The rows of R fall into 4 groups, which share some directions, and each row is roughly a mix of its group's hidden directions, except some rows that fit no group.
R (147 x 11):
[[-21   1   1 -10  -3  -2  40 -30  22 -13 -28]
 [  4 -10  21 -32  10  20 -19  28  16 -24  19]
 [ 48  -4  -5  -7  -9  26  -9 -11  28 -13  12]
 [-14  28 -12   7  40  26 -28   1   0 -15  -3]
 [ 36   5  23 -20 -10  11  31  27  -9   6 -13]
 [  6  28  33   8  -5  -3 -14  -6 -13  39 -23]
 [ 16  -3  23  -7   2   2  27  -3  28  42 -19]
 [ 21  16 -22 -10  30  -1   3  35  28   0 -15]
 [ 31 -13 -21   9 -27  25  -9  15 -11  -7  32]
 [  7 -21  22   7  26   8  36  26  13   5 -24]
 [-13  16  10 -13 -11   5   6  40  -4 -35  27]
 [-26  -4  -1  -8 -28 -16 -39 -11  23  -4  23]
 [ 30  -5  28 -28 -19  27  16  -9  20 -10   3]
 [ 29  33  29   1  16 -22 -12   4  13   6  24]
 [-10  -3  13   9 -33  18 -11 -26   1  35 -26]
 [ 31 -22   1  27 -15 -10 -15 -25  -3 -19  28]
 [-21  -5  15 -14   5 -15 -22  -7 -50  10  12]
 [ -8  -4 -11   5  15  39  18   2  -8  -1  46]
 [ 13  25  -3  16  -2  15  16 -39  20   1 -32]
 [-20  10  -5 -41 -24   6  -8 -20  15 -23  22]
 [ -7  -6   8  35   9  -7  -3  17 -47  22   4]
 [ -1   9 -16  31 -16 -44   0 -27  14   6   0]
 [ 26  30  29  -6 -33  -6 -18  -3  10   4  21]
 [-24  28  31 -14   8 -36  -7  -8   5   9 -21]
 [ 15   5   9   0  -2 -27  -7 -15  34 -24 -38]
 [ -7 -30   1  10 -15  -2  19 -25 -29  10  35]
 [ 23   5  22 -21 -17   4  14  25 -23 -34  15]
 [-23   6  -9  -8 -24  -9 -47   5 -12  -6  28]
 [  7  27  10  35  -8  22 -10  -6  25  26 -20]
 [  0  -4 -13 -27  -7 -13 -46   9 -24  17  15]
 [ -3  18 -10 -12  14  10   6  19 -56  -5   2]
 [ -4  -2  -6 -30   0 -20 -51 -19   7  -7  -9]
 [ -7  46  26  15  19  -1 -16  13  -8  -6 -24]
 [  1   3  20  20  -4 -25  44  -4  26  18 -12]
 [ 20  42  38   2 -14  -7 -21  -7  -4  11   6]
 [ 32 -16  38 -27  15 -10  -8   2  12   5 -21]
 [-29  -8 -12   8   5 -15   0   9  -1  29 -47]
 [-13 -26  28   8   9 -38  13  15  21  -9  18]
 [ 30   1  13  15   3  39 -11  -7 -22  -5  31]
 [-23 -10  17   8 -43   8   9 -29  11  -7  23]
 [  7  -7 -32   6   3  25 -35 -21 -13 -28   7]
 [-34  29 -14  15 -41  11  -8   3   3  11  -3]
 [-21  -9 -19   2 -26  35   6  -8   0 -13 -38]
 [-12  -1 -25  10   3  16 -30 -46  14   9   4]
 [ -8 -19 -15 -12 -20  33 -20  -6  26  28 -17]
 [ 19 -55  -4  -8 -16   7  15 -17   1  -4 -15]
 [-38  -5  17 -41   4  15  16   3   6 -23  -3]
 [-19 -23 -31   1   1 -25  -9  12  13 -32 -24]
 [-41  -8   5 -18  31 -13  28 -11   8   8 -16]
 [-29  34   5   1  -2  27  11 -22 -15   8 -29]
 [-19  -4  27 -31  -7 -40 -18  -5   6 -20  -3]
 [ -2 -16 -29   4  27   0   1   7 -18 -46  13]
 [-18 -15  15 -17  -9 -15 -31 -31 -17   5  31]
 [-25  42   4  26   0  11 -31  -7  -8  14   0]
 [ 15  28   9  30   5  29   6  -8   2  37 -14]
 [ 21  -7 -10 -20   6 -36  21  -2 -21   2 -35]
 [-41  31 -17  12 -11   2   3 -25  -5  24   5]
 [-15 -32 -26   3 -22  16 -14 -23   2  28  18]
 [  3   5  -4   7  43  -7  21  25 -33  19  -2]
 [ -6 -37 -13  32 -20  11 -29 -19 -13  -1  -5]
 [-31 -30  -7   5  23  -6 -32 -21  11  14  13]
 [ -8   4  16  21  -8   0  52  -2 -17 -25   4]
 [ 10   7  20  13 -19 -44  14  32  -9 -15   2]
 [-26   2 -12   2  19  19 -37  28   8  10 -25]
 [ 41 -12   6  14  33   7  26  -3  11  13 -16]
 [  7   3 -13   5  -7  30 -14 -41  37  -2  10]
 [-14  -2 -15  13 -27  35 -32  -5  17   5 -23]
 [  1 -22   5   7  -5  22   6   0 -18  50 -23]
 [ 17 -13  28  12 -14  17  38 -16  12   0 -28]
 [ 19   2  13 -22   0  26  24   6   2  -1  47]
 [-17  -3   9  -2  53   0 -17  16   5 -11  25]
 [ 16  18  45   6  -9  -7 -11  25 -30  -3  -9]
 [ -2  10   7  17  27  11 -25  19  -5 -28 -37]
 [ 17  37  45   8   6   6 -12 -21   5   6   0]
 [  5 -20  15 -22  10  21 -10  -4  15  34 -36]
 [-15   6 -10   1  51  25 -18  -2 -12 -13 -16]
 [-26  -9   4   8  18 -21  21 -30 -18   6 -34]
 [  0  32  22  -8 -26 -12  -7  14  21  38   3]
 [ 48   2   7  -2   8  20  -8  19 -21  -2 -29]
 [ 15  -9  -3   1 -22  23 -17   8   2 -22  48]
 [ -5  19   1 -24  -3 -19 -23  46 -14 -17   6]
 [  4  19  47  -7 -23  -5 -27 -12  19   7   6]
 [ 30  20   7   4   4 -11 -15   7 -52   4  -4]
 [-19  -8 -16  12  10  46  26  22 -12  -6   7]
 [ 29  21  -8 -26  -5  21 -13  36   3 -17 -17]
 [ 24 -19  -8  -8  -1  20  11  -8  11 -36  38]
 [ 27   1  -3  -6 -17 -15  -9  35   5 -39  19]
 [-22  40 -12 -13  18  23  -9 -12   9  24  18]
 [ -1  -7  34 -15  15  19  -5 -13 -28  -5  38]
 [ -1 -24 -18  11 -14 -34   4  29  -6 -18  29]
 [-29  26 -15  -6 -24  11  11  12 -30  16  24]
 [  8 -11 -39   5   8  -2  34   9 -12  22 -28]
 [  2  -6  19   6 -23  21  46 -16  26  -7  -4]
 [-35  -5   1   0  33 -40  -1   5  -3  22  -5]
 [ -2  26   0   6 -26   8   3 -39   0 -33  20]
 [ 47 -12  23 -12   5  20  18 -10  19   0 -15]
 [ 18 -21   3  -2   8  19  18  50  19 -12   5]
 [ 31  14  18  -2 -16  27  13 -15  21   6  34]
 [-12  28  -8 -24   3  16  31  38  -9 -10   9]
 [ -9 -13 -23  28  18 -29 -20 -27  19   8 -13]
 [-30   5 -29 -25 -13   6  42   3  -4   1   8]
 [ 36  -6  13 -13 -10  24  13 -12  -4  -7  42]
 [-56  10  -4   1  -4 -21   3  11 -23   4   7]
 [  5 -22 -23   6  18  22  22 -10  25 -34  14]
 [-30  11  -6  24 -30  10  -7 -29 -18  24   5]
 [-24 -14   6  -8  27 -35 -30  12 -10  18 -13]
 [ 22  26 -24  27 -11  11  17   0  19 -25 -22]
 [ -1 -17 -32 -30   4  37   9 -15  23   0   4]
 [ -2 -16 -33   6  11  28 -13 -11 -40  15  -9]
 [ -4  14  -9 -13  35  -1  18  18 -46   5  -3]
 [ 10 -21 -42  -5   5   1  17  14 -16 -29  22]
 [ 15   8 -44   8  42  -9 -15   1 -10   1   4]
 [ -5  -2  33 -30  -1  -5  21   0  14  -1 -42]
 [  8   6 -20  -4  -5  -5 -57  12 -18  -5  11]
 [ -4  -6   7 -31  17 -22  -6 -22  24  -2 -39]
 [  6 -17 -26  38  16  37  -8   2   0 -17  -4]
 [  5 -22   5  21 -11   3  32  -4  40   5  27]
 [ -1 -11 -36   1  14   4  10   7  -4 -47  23]
 [-21 -26 -37  12  13  30  21  11   0   5  12]
 [-16  53  -6  15  -5  -1  -1  15  -2 -28   7]
 [  1 -40  -3   8 -25  11  17 -36 -17   0 -16]
 [-10 -38  13  -1  10 -12  -9  -7  36  22  25]
 [  5  12  30 -38 -19 -11   0   8   4  35  14]
 [ 21   3   9 -15  -1  -9  11   2 -30  40 -32]
 [-19 -25   7  26   8 -38  21  -6  11  26   3]
 [ -3  18   7 -11  18  36 -16 -33  10  27 -12]
 [ 21 -23  34  27  -5  -4 -19   2 -22  22 -15]
 [-34   6  -6 -12  -9   6  17  17 -10  42  25]
 [ 16  -9  15 -10  29 -16 -21  43  16   1 -13]
 [  8  33 -10  -6 -13  12 -28 -42   6 -16  -6]
 [  5   4 -36  -4   1  51 -22   5   4  -3   3]
 [-26 -15  13  -9  14  31  27  22 -25  18   7]
 [ 25 -25   8 -27  10 -18  43   0  -1 -11   5]
 [ 25  20   2  -5   7  -5  26   6   4 -52   2]
 [  2  26  26 -23  -2 -44 -10  -8   5 -21  -4]
 [-22  -9  33  13  16  -8  44   8  14   4  -7]
 [ -8  18  10   8 -14   6  13 -58  12   5   2]
 [  7   0  23  19 -30  22   3  33 -12   8  29]
 [-20  44 -12  -7 -12  27  -9 -14  17  21  11]
 [ 12 -10  -6   1  -5 -32 -14   5 -16   4 -52]
 [ 41  13  15 -34 -17  19  -5  13  -9 -17   1]
 [ 13  15 -25   1  33 -11 -13  40   9   6 -18]
 [ 18 -34   0   9 -34 -23  25 -11 -11 -15  13]
 [ 11  26  40 -13  21 -15  -7 -23  -5 -24   7]
 [ 36  -1 -25  -7  45  -6 -16  -1   9   6   7]
 [-24 -16   2  28   6  19 -16  -2  14  22 -39]
 [  0  36  18 -12  35   9  19   0 -10 -18 -25]]
One row of each group comes first, with its name. Which group is each row after those in?
[ 19  -9 -13  -5  -9  21   3  12 -28  -8  48] : V
[-16  10 -31  -2  -7   4  34  -8 -13 -34  22] : Q
[ 34   0   4 -17  14  26 -19   7  -2 -35 -23] : F
[-11   4 -10 -11 -15  -9 -52  -7 -31  -9   1] : J

[-24  12 -22  19  20 -23   8  26  10   6 -33] : J
[  7  18  20  10  15  25  27 -25  24  28  -9] : V
[ 13   7  14 -39  -3 -14 -24  12 -30  26  -9] : F
[ 24   6  -4 -16  29  -7 -13  15 -12   0 -47] : J
[ 36 -17 -19  19  20  -1 -18 -29  20   5  12] : J
[-27  15   1   3   7  -2  15  35 -41   9  16] : J
[ 14   5   1  25 -10  14  -4   0  -2  43 -38] : V
[ 14 -12  20  -1  26  -1 -13 -23   0 -49  -2] : V
[ -6  37  -2 -12   6 -25  -1  17 -37  -1  25] : V
[ -7  -9 -36 -17   9  10   7 -16   7   6  46] : Q
[-23  -4 -37 -14  19  27 -23   6  16  14  16] : Q
[  8  21   1  28 -16 -32  28   7  21 -22  -7] : F
[-40   7 -15  -9  -9 -12 -13  -8  -2  -3  45] : J
[-17 -23  16  -8  20 -30 -11   4 -43   6  -6] : F
